In the rows, 128 means zero.
Turns, then the turns between two rows, first turn first; the first pair answered:
R (before |-> after):
[131  82 129 116  99  76 128  94 110 177] |-> [137  79 121  86 116  76 118 105 114 174]
[123 123 107 111 135 126 130 145 135 133] |-> [129 131 115 112 144 131 132 148 139 130]
[138 160 134 101 157 126 124 147 156 126] |-> [142 172 146 126 146 126 132 139 156 128]
L (before |-> after):
[192 151 163 119 145 137 125 101 134 113] |-> [132 177 138 124 158 120 125 132 186 120]
[107 111 102  93 123 125 121 121 108 151] |-> [124 115 113  93 123 122 126 112  99 156]
[110 111  96 117 133 140 125 124 124 116] |-> [143 112 113 114 130 141 129 107 106 125]
[163 124 147 122 152 159 116 140 100  90] |-> [164 166 156 118 167 137 132 135 129 113]
Q (before |-> after):
[163 120 149 162 103 114 136  69  85 159] |-> [153  93 109  68 138 105 105  98  95 164]
[ 98 131 107 155 140 152 121 155 155 109] |-> [145 168 144 165 142 148 143 128 150 129]
[139 127 144 187 134 132 145 102  93 106] |-> [170 133 134  96 177 115 130 108  99 129]
[152 140 136  73 185 136 123 136 167 134] |-> [ 76 102 108 147 148 155 118 158 167  96]
Then:
(2 to 3 turns a pair)
[127 128 145 124 136 112 153  82 121 168] |-> [ 81 125 118 116 146 107 141 112 149 161] => L, R
[148 161 129 115 163 141 119 142 146 127] |-> [141 154 120  98 162 130 117 138 148 139] => R, R, Q
[134 141 133 133 137 114 137 123 145 125] |-> [124 136 128 142 125 110 139 118 141 126] => R, R
[ 94 118 125 142 114 122 133 116 121 123] |-> [101 141 131 140 121 112 140 111 133 137] => L, L, L
[177 158 142 108 147 137 116 142 126 103] |-> [144 137 114  88 151 134 102 158 133  98] => R, Q
[ 93 125  98 137 144 127 124 168 148 112] |-> [106 140 107 140 153 130 127 170 154 108] => R, R
[102 124 149  96 139 117 102 105 116 126] |-> [ 94 146 159 129 132 114 113 101 131 131] => Q, Q, L
[109  80 129  94 135 107 134  98 100 137] |-> [109  77 125  83 147 117 125 115 103 123] => Q, R, R
[110 132 111 107 117  96 127 126 146 144] |-> [140 103 121 108 102 114 124 112 108 133] => L, L
[178 156 147 114 149 125 151  94 128 129] |-> [ 90 105  95 128 140 142 122 146 145  87] => L, L
[111 153 135 146 145 138 146 123 126  94] |-> [127 155 142 145 145 135 147 115 118  98] => L, L, L
[208 142 170 127 128 133 163 108  91 130] |-> [107 169 106  83 159  90 151 155 180 154] => L, R, Q
[194 157 167 120 130 140 151  99 113 149] |-> [ 87 178 123 157 129 126 149 143 184 136] => L, Q, Q
[116 156 167 172 142 127 132 140 154  92] |-> [114 151 163 165 146 132 126 149 152  84] => Q, L, Q
[181 117 140 134 112 159 115 131 111  87] |-> [119 120 110 143 119 154 105 166 148  76] => L, L, L
[144 109 116  81 148 127 105 136  94  89] |-> [133 165 118  76 166 101 120 138 140 116] => L, L
[201 157 159 107 152 110 143  88 104 143] |-> [138 118 100  61 184 128 101 161 132 102] => Q, R
[157  68 134 128  93 150 123 104  67 111] |-> [186  88 140  92 121 150 120 110  72 116] => Q, R, R
[114 109 110  82 128 148 110 123 121 130] |-> [ 99  97 115 125 104 157 116 118 112 119] => L, Q
[141 200 144 115 156  84 155 112 161 173] |-> [ 96 186 113 106 174 101 131 161 185 137] => Q, R, R
[148 135 137 121 117 119 143  98 104 156] |-> [131 116 110  87 127 117 127 114 109 151] => Q, L
[106 123 112 154 109 122 126 131 117 125] |-> [125 112 117 138 104 123 125 119  99 128] => L, R
[172 150 162 109 154 133 156 118 135 137] |-> [159  87 145 118 133 164 133 131 100 101] => L, L, L
[120 144 139 154 101 137 115  98 112 115] |-> [134 160 132  93 134 118 109 103 130 136] => L, Q
[153 122 140 109 123 122 135  94 118 148] |-> [141 122 124  84 151 134 117 134 136 126] => Q, R, R
[117 131 144 188 120 145 136 135 127 110] |-> [115 169 136 142 155 123 135 149 165 132] => Q, L, R
[161 122 155 161 127 140 125 113  92 123] |-> [138  87 127 138 115 130 115 112  81 127] => R, R, R
[150 146 163 133 141 142 156 126 145  96] |-> [149 134 144  82 155 128 145 129 147 112] => R, Q
[145 124 123 177  95 148 119 148 119  95] |-> [181 139 119  86 138 125 109 148 127 125] => L, Q
[119 118 135 168 111 152 110 141 113  87] |-> [113 101 119 137 119 151  97 148 110  86] => R, R, R
[146 110 131 206  61 140 138  74  79 121] |-> [146 109  79  41 122  89 110  89 112 177] => R, L, Q
[154 134 138 161 104 133 113 109 102 145] |-> [141 172 131 147 125 114 120 121 145 158] => L, L, Q
[187 132 146 145 134 156 140 155 142  83] |-> [167 154 149 176 121 140 157 143 158  98] => L, R
[108 117 127 148 101 143 135 135 102 108] |-> [ 89 149 122 147 115 127 142 145 137 121] => L, L, L
[115 148 131 118 164 141 107 157 147 111] |-> [137 170 156 139 159 141 121 137 146 117] => Q, Q
[134 150 143 147 131 116 143 103 134 139] |-> [ 90 128 116 140 133 123 125 135 146 119] => L, Q, L
[167 109 136 142  98 113 142  98  86 156] |-> [155  88 109  83 123 115 116 127  92 147] => R, Q, R
[145 120 113  97 164 153  88 140 109  99] |-> [146 163 122  90 177 134 103 135 139 123] => L, L
[117 133 140 207 106 148 138 121 131 101] |-> [112 172 117 116 168 118 126 153 185 131] => Q, L
[ 93  93 100 103 139 130  93 158 122 103] |-> [170 155 150  90 152 106 124 108 121 150] => L, L
[122 133 116  91 140 106 128 163 149 120] |-> [157 141 136  87 140 106 137 142 132 133] => L, L, L
[171 164 155 114 134 118 145 109 137 157] |-> [131 100 109  81 145 148 108 160 129 111] => Q, R, L
[ 75 112 100 143  98  85 161 103 127 143] |-> [130 106 114  92 116  83 158  85  98 158] => L, L, Q
[167 112 149  97 180 168 107 148 138 118] |-> [146 113 169 191 130 172 131 120 124 112] => Q, Q, R
[112 144 125 106 185 147 140 189 185  90] |-> [201 120 178 136 154 171 154 136 108  88] => L, L, R
[135  89 120 110 142 177 112 139  82  98] |-> [ 77 133  98 110 161 153 116 167 148 112] => L, L, L
[157 110 106  32 159 122 112 125 132 166] |-> [198 174 156  84 175 137 135 122 152 158] => R, R
[186 158 157 130 120 123 148 101  92 138] |-> [135 185 151 182 117 124 157 122 133 126] => L, L, Q
[124 148 139 147 131 131 134 134 141 130] |-> [113 126 121 124 138 137 119 150 140 120] => Q, L
